Each row is where one point has got to under a steady rotation. How many steps took it there?
The counts run from 0 to 280.
[ -7  -3   0   7 -13   4  -6  -5   6  -7 -10 -12   6  -8  17   7 -12  14
  -7  20   9   2  -8   9 -16   6   4 -13   8  -6  -6 -12  19   2  -5  15
   2   4  -5 -13   7  -5   5   7   3  19  -6   0 -10  16   7  -1  -5  -4
  -2  -7  -7   8 -13  -4  -4  -3  20   0  -2  -7  13   2  -7   5] : 173
[  5  -1  -5   9 -12  18 -11  -8  -2 -16 -22   4 -10 -11   6  11   6  19
  -7  12  -7  -8  -9   6  -9   3  -7 -10   3  -1   0  -5  20  11  -2  -2
  -2  13   8 -15  12 -15 -13  -1  -5   2   3  -4  -8  12   4  -9  -6 -12
   9   1 -13   7 -12  -9   2 -15   8  -8   0 -14   3  -2   1  13] : 247
[  5  -9  -1   4  -7  14 -14  -8  -6  -3 -20  -2   1  17   4  -7   9  17
  11  12  -5  -2  -5  -1 -19   8  14 -14  13  -4   3   9  21   1  -7  17
   5  13   6 -19  13  -4   0  -5  -9   4  -4  -7   2   2   9   2   7 -13
   6   3  -5   8 -19  10  -1  -4   6   6  -5  -3   1   6 -13   6] : 162
[  1  -2  -4  14 -13  14 -16   3  -1  -8 -12   9   2   3   5   3  -2   2
  -5  15  -8  -4  -3  10  -6  16   9 -21  11   8  15  -2  15   4 -15   9
   8   8   0 -22  14 -14   4   2  -8  18  -9  -7   2   2  -4  -6 -13  -6
   6  -2   6   1  -2  -5  -8   3  17  -3   3   0   9   7   0  10] : 65
[ -4 -11   6   8   1   8 -17 -14   8   7 -18  -4  -4   2  11   9  -1   5
   7  14  18   5 -14   5 -27   9   6 -12  -3   7  -3  -9  20  10  -3  20
   5  -2  -2 -13   7  -4  10   6  -3   3  -9   2  -2  15  10   1   6  -8
   2  -4 -21   3   6   2  -2 -10   6 -16   4  -1  -3   1  -8  10] : 49
[  4  -5  -6  17 -12   9 -14  -2   1  -4 -20   5   4 -10  -8  -1  -3   7
   1  13   4   1   2   8  -1   9  12 -12   2   5   6 -13  23   9 -13   2
   9   6  -1 -24  11 -19  -7   9  -1  11   3  -1  -1   8  -1   3  -1 -16
  -5   2  -8   9 -13  -2  -2 -14  11   2  -3  -4  17   3  -2   9] : 214
[ -4  -8  -3   5  -7  10 -10  -1  -5  -4 -14  -4   4   0   2  -3 -12   9
   1  12   6   1  -6   8  -9   6  15 -19  14   1  12  -9  23  -1  -6   8
   7   5   3 -13   6  -9   9  -4 -10  22  -2  -1  -8   6  -3  -2  -4 -17
  -9  -2 -15   3 -14  14  -3 -23   7  -4   1  11   6   7   2   7] : 22
[ -1 -10 -10  17  -3  13 -21  -7   9   1  -7   3  13   5   7   3  -6   8
  -1  10   6   3  -7   6 -13   6  11 -23   2   0   0  -8  23   1 -13  13
  -2   4  -8 -15   9 -13  10  11   1  14  -3  -4  -2   1   3   1  -5 -10
  -7  -2   9   0 -10  -8   1   5  22   3   0   2   8  10 -11   7] : 104
[ -4 -16   1  17   2  18  -3   7   7   5 -18  -4   7  -6  11  19   2  14
   4  16   4   6 -13  -1 -13   8  10 -19  -4   6  -1 -10  19  10  -1   7
   1   3  -5  -7   4  -8  12   5  -1  12  -1   1   2  17   2   5  -4 -17
 -10  -1  -8   6  -4  -3  -7 -10   6 -12   0   5  14  -1  -6   8] : 279
[  0  -9  -3  18   1  11 -17  -4  13  -2 -22  -2  -1   0  11  20   9   9
  -5  11   1   0 -13  -2 -15  13   7 -19   6   4   0  -8  18  12  -6   9
  -2   5  -5 -13   2  -6   3   4  -4   3  -1  -1  -6  15   4   0   2 -16
   0   0 -11  -3  -3  -5  -6 -10   2 -13  -1  -9   8  -8  -1  10] : 280
[ 11 -15  -6  11  -1  22   0  -5   2   0 -31  -5  -8  -5  -5   7  -1  12
   3  19  -6   5  -7   1 -19  -5   7  -8  -2   4  10  -5  15   1 -20   7
   1   2  -3   0  14 -10   5   1  -1  12   0  -8  -2   5   7  -6   4 -14
   1   2 -18   8   8  -5   2 -12   7  -8   3  -7   3   6  -7  10] : 155
[ -2 -11  -1  12   4  21  -5   4   2   5 -14  -8   0   1   1  15   5   5
  -2  16  -7   3  -8   3 -11   1  18 -22  -5   5  12   1  18  13  -9  -4
  -2   6  -5  -9  11 -12   8   1   1  16   5   1  -1   8   1  -4 -12 -22
   3   0   0   3  -7   3  -6 -12  14 -13  -8  -3   4  13  -5  10] : 168
[ -3  -7  -7   6  -4  16 -14  -5  -2   1  -6   2   9  -2  11   1 -14  10
  -2  23  -1   2  -6   6  -9  -3  -6 -12   6   0   4   0  15  -1 -15   5
  -2  -6  -3  -8   7 -16  13  -3   5  19 -10  -2  -3  -1  -9  -6 -17  -6
  -1   0  19   0 -10  -5   2   5  13  -4  -5  -5   8   6  -4  10] : 138
[  1  -8  10   7 -10  20 -10 -19   2   1  -5   2  -5  -7   7  11  -2  17
  -5  24   8  -2  -4   1 -13   5 -11  -3  -3  -5   1   3  21   0 -12  15
   0 -10  -6 -13  -3  -3  16 -15   5   1  -7  -6  -7   5   0  -2  -3  -8
  -3   4 -15   5   6  -6   5   5  12  -2   8 -17   6  -3 -12  11] : 152
[ -1  -8  16   9   2  16   1  -4   1   0 -14  -8  -2   1   1  -4 -10  13
  14  28  10   5  -9   9 -20   2   8  -5   1   6   7   1  17   1  -5  12
   5   0   1 -14   5   1  20  -6  -1  17 -12  -2   3  10  -2  -5 -11 -12
   0   2  -5  22  -4   4   1  -3  19  -6  -1  -6   8  10 -11   6] : 232
[  0   1   2  12 -11  16 -13  -6  -4   0  -9   3  -3  -7  -3  -2 -14   4
   2  23   7   0 -16   9 -10  -1  -2  -4  -6   6   9  -2  16   4 -12  10
   9 -14 -10 -11   9  -9  11  -6   2  16  -3 -10  -1  10 -10  -1 -11  -6
   1   2   0  11  -3  -4   6  10  23  -4   4  -8  11  13 -11  10] : 40
[ 15 -12   2   6  -1  16  -9 -18  -1   5 -16  11  -7  -7   3  17   9  15
  -3  22   1  -6  -4  -3  -9   0   2 -10  -1  -3  -5   0  20   0 -16   8
   2  12  -1 -21  13 -11  -2   2   1  -3  -3  -7   2   6   8 -11   7 -15
   0   9  -3   6   1 -10  12  -3  10  -5  -1 -16   1  -2 -14  13] : 221
[ -2  -6  -6  10   3   8 -10  -8   2   4 -12 -15   4  -6  11  13  -5  16
  -7  21   6   3  -8   0 -25   3   1 -15  -1  -3  -7  -2  20  11  -7   3
  -4   5  -2  -4   8 -13  15   2   5   6   0   1   0  14   1  -1 -13 -17
   3   0  -2   5 -23   4   2 -10  11 -15  -7 -10   1   5  -5   9] : 207
[ -5  -4  18   0 -10  11 -24  -7  -3  -8   2   8  -7  10   9   5  -5  19
  -5   9  -4 -18 -10   5  -3  13  -2 -14  12   1   7   7  21   7  -1   6
   8  -1  -1 -11   4  -9  15  -6  -4  10 -13   2  -1   8  -3  -4 -10  -6
   8  -1   0  -3 -14  -2   1   0  17  -8   3 -10  -4   8 -11   3] : 204
[  1  -8  10   2  -5  19  -7  -8   0  -5 -12  18  -3   9  -2   2 -14  11
   1   9   0  -3   0   1   5  13  17 -17  17   4  19   1  18  -3 -14  16
   7  -2  -1 -14   9  -7   8 -11  -9  13  -7 -11  -5  -2  -6   1   8  -4
  -2   2 -17  -4  -2   3   5  -3   8   1  12   1   5   9 -11   7] : 158
[  3  -6  -4   4 -11  21 -14   0  -3  -8 -14   7  10   5  11  -5  -2  10
   3  26  -5  -3  -7   8 -10   9  -4 -15  17  -2   9   9  19   0  -9  20
   3   6  -1 -19   5  -6  11 -12  -4  14  -8 -14   8   1 -11  -9  -3 -11
   3   1   7   1 -14  -2  -8   1   4   3   7   5  11  -6  -3  11] : 26
[  1  -7   3   5 -15  25 -25  -7   4 -16  -8  -2  -7   4  13  11  -8   5
   1  10   0 -15 -21   7  -7  13   4 -19   7   0  11  -2  23   3  -4  13
  -9  -3  -1 -11   3   2   4  -1  -3   6  -1  -6  -6   6   2  -3   1  -6
   8  -6  -2 -13  -8  -5   0   5  16   0   5  -9  -2   5  -5   8] : 131
[  0   4  -2   6 -13  12 -19  -4   3  -5  -3   2  -4  -1   7   3 -14   9
 -12  14   1  -3  -4   7  -5  10   0 -24  11   3   9   0  19   2 -15  12
   3  -6  -6 -23  -2 -11  16   0   6  13 -12  -3  -5   7  -6  -5 -15  -1
   4  -4   9  -6  -3  -4 -10  12  26  -5   0  -7   1  10  -1   9] : 66
[  4  -3 -13   6  -7  13 -16  -2  -5  -6 -16   6   5   5   6  -7 -10  19
   0  18  -7   0  -2   5 -10   0   6 -14  19  -4   5   4  15   1 -12   4
   3   9   2 -10  15 -20   2 -11  -6  18  -9  -7   5  -2  -6  -7  -9 -13
   7   0  15   4 -24  -9   3   3   9   4   0  -6   6   4  -8   0] : 137
[ -3 -10   6   4  -9  15  -7  -3   1 -11 -12   9  -5   3   8   0 -15  16
  -2   9   6  -2  -7   7   1   5   3 -17  16  -7  15  -2  23   4  -4  11
   0   0   4 -16   6 -15   5 -12  -7  16  -2   0 -10   9  -3  -2   4 -11
  -2  -3 -22  -5 -13   7  -2 -18   9   0   5   2   4   3  -2   3] : 21
[  3 -13   4  11  -7  18 -20  -2  -3  -2 -18   1   1  14   5  -6  12  10
   5  23  -5  -4 -11   1 -20   8  12 -15  10   6   1  11  17   0 -11  16
   3   7  -3 -13  13  -8  14 -11  -9  17 -10  -7   7   0   1   2  -2  -9
   2   3   9   5 -10  -3  -1   6   2   3  -3   6   3   4 -11   8] : 163
[  4 -11  -3   9  -2  10  -3 -19  -4  -1 -17   3   3  -5  -4   4  -9  18
   3   6   4   7   3  -5 -13   0  11 -10  -1  -8   2  -6  20   3  -7  10
   2   7   4 -10  21 -14   0  -9   1   5   3  -2  -3   5   6   0  15 -18
  -4   3 -25   9 -10   1  10 -12   8  -2   3  -5  10   3  -9  12] : 115
[ -3  -5   2  11 -19  12 -26  -5  -6 -10  -7   2   2   6  13  -2   1  10
   0   4   0 -18 -13   2  -8  16   0 -11   6  -4  -1  -1  27   2   2  13
   4   3   1 -15   8  -8   7 -10  -9  13   3  -4  -1   8  -8   3  -3  -9
  -4  -3   0  -1 -19 -10   6   4   4   7  -3  -3  10   4  -8   8] : 243
[  7  -7  -1  15   3  20  -9 -10  -4   9 -17   9  -4   4 -12   1   2  11
  -1  12 -11   1   7  -1 -10   1   9 -14   1   3  12   3  15  -4 -13   0
   9  10   7 -11  16 -23  12 -11  -5  10   0  -9   8   3   0  -3   2 -16
   5   7  -4   6  -8  -1   3   7  10  -6  -3  -6   3  16 -11   4] : 261
[  5  -6   2  15   6  21  -8 -11  -5   7 -12   3  -1   8  -7  10   1  13
  -3  19  -7   5   1  -3 -16   1  10 -18   4   4  11   7  10  -1 -14   5
   1  -2  -4  -7  13 -12  25 -17   3  13  -9 -12   8  -1   1  -5  -5 -12
   2   6   3  -2   3  -1   3  11   9  -7   9 -10   3   9 -16  10] : 262
[  4   0   1   7 -11  17 -12 -11  -1  -6  -6   2   1   1  14  18 -15  14
 -15   6   0  -5   2   1   1   7   4 -20   1 -11  12  -5  19   1  -6  10
  -3   1  -2 -13   8 -14  13 -11   7  10   2  -8  -6   6  -5   1   9  -4
  -3  -5  -6 -13 -14  -7   4   7  21  -2   8 -12   5   1 -10  10] : 33
[ -2 -13   9   3  -5  23  -6  -8   8  -7  -7   8   5   0  16   7  -2  26
  -1   9   1 -16  -5   5  -5  11   3 -20  12  -7   6   1  29   1  -9  10
 -10   3  -3 -15   4  -4   9 -14  -5   6  -4  -3  -8   1  -5   2   5 -17
   2   2  -2  -9 -12 -10  10  -1   6   9  -1  -4   4   0 -12   4] : 59
[  5   2  -4   7 -12  12 -16  -8   0 -10  -8   6  -5  -6   6  11 -13  12
  -2  12  -4  -9 -11   3   1   5 -20  -7  -1   4   4   1  24   4 -13  11
   6  -9  -1 -13   9 -12   6  -8   3   4  -4  -6  -5  10  -8  -3  -6 -10
  -3  -3  -6   5 -10 -16   1   3  21  -8   4 -16   4   3  -6  13] : 178
[ -1 -12  -2  10  -5  19   0  -6  -1   3 -11  -5  -3  -7   9  13 -21  -3
  -4  21   4   5 -10   3 -11   4   5  -7  -9   2   7 -14  15   9  -7   7
   5  -1  -8  -8   8 -13  11  -5  10  17   3  -3  -4  13   0  -1  -4  -4
  -6  -2 -10   7   2 -13   1   1  21  -4  13 -10  14   3  -5  12] : 74
[  2 -15   0   1  -5  15 -14 -15  -4   0 -10  13  -6   4   1   3 -15  19
   0   6   3 -11  -7  -7  -4   2  -1 -17  10 -10  -2   1  16  -9  -8  13
   0  -5  -4  -8  14 -10   6 -16   0  13  -4  -5  -8  10   5  10  13  -7
   0  -2  -8   3  -2  -9  20   5   9  -2   0 -10   0  12 -19   8] : 46
[ -2  -9 -10  18  -5  20 -20  -3   1  -3 -16  14   2 -10   2  11  -4  12
 -12  19   1  -1   3   6  -2  -4  -3 -20   4   3   9  -6  16   1 -15  -9
  -4  -4  -1  -9   6 -22  13  -1   1  15  -2  -1  -3  -7  -8  -4 -15 -24
  -3   0   4  -2  -3 -12  11  -1  12  -2  -1  -4   8   3  -2   8] : 249
[  5  -8  12   4   4  19   1  -8  10   0 -12 -11  -6   0   6  11   7  17
   9  24   1   1  -9   6 -22   6   5  -5   0   7   4   7  23   5 -10  17
   2   1   0 -11   4   2   6  -2   0   2 -11  -1  -2  17  10  -5  -5  -9
   7  -4  -9  14  -5   8  -4  -4  10 -13  -4 -13   0   9 -19   7] : 233
[ -1  -9  -4  11  -6  17 -20  -4  -9   0 -17  -2  -3   9   9  -1   0  10
   2  13   2   0 -11   5 -20   6  10 -23  10  -3   8  -2   9   2 -16   5
  -8   4  -3  -7   8 -12  24   2  -7  19  -6  -9  -5  -2   4  -1  -2  -9
   4   0  -1  -6  -4   7  -1  -2   8  -5   6   7  -6   7   2   4] : 91
[  0  -6   4   5   1  14   1   5  12  -4 -11  -6   0  -7  14  15 -10  11
 -19  22  -3   3  -3   1   2   9   7 -21   8  -5  11  -7  11   5  -9   7
   0  -3  -3 -14   4  -6   7  -7   4  25  -8   0  -6   8  -7  -1 -11 -11
  -2  -5  -4   0   0   1  -5  -2  20 -11   5  -8  10   5 -11   2] : 100
[  9  -3  -3  13 -16  14 -21 -14   1  -6 -14   7   2   2   8   5   3  12
   3  16   1  -4  -6   4  -6   9   5 -16   3  -6   1  -5  18  -4 -24  20
  -2   1  -9 -19  11  -4  -3   6   0   2   1 -13  -8  -2  11   5  12 -13
   1   1  -2  -5   0 -10   5   7  11   3  -5  -9   1   4  -9   7] : 255
[  4  -7   4  10  -3  15  -7  -6   3  -6 -18   4 -10   3   1  14   6  17
  -4   5  -9  -8  -2  -5  -9  13  12 -23  10  -3  11   0  18   4  -5   9
   4   9   5 -12  14 -14   2  -9  -9   6  -2  -6  -1   7  10   2  13 -11
  10   1 -29  -3  -8   6  -4 -13   1  -8   4  -2  -2   3 -10   3] : 89
[  1  -6  -6  15   1  10 -10 -13   7  10 -10  -6   9  -8   1  12   7  15
  -6  19  -2   5   3   1 -20   0   6 -16  -6  -1  -3   2  17   3 -12   4
   1   8  -2 -13   9 -16  10   3   7   7  -1  -4   6   9   4  -2 -12 -13
   2   4  13   6  -8  -9   0   3  14  -7  -7 -14   8   8 -14  10] : 70
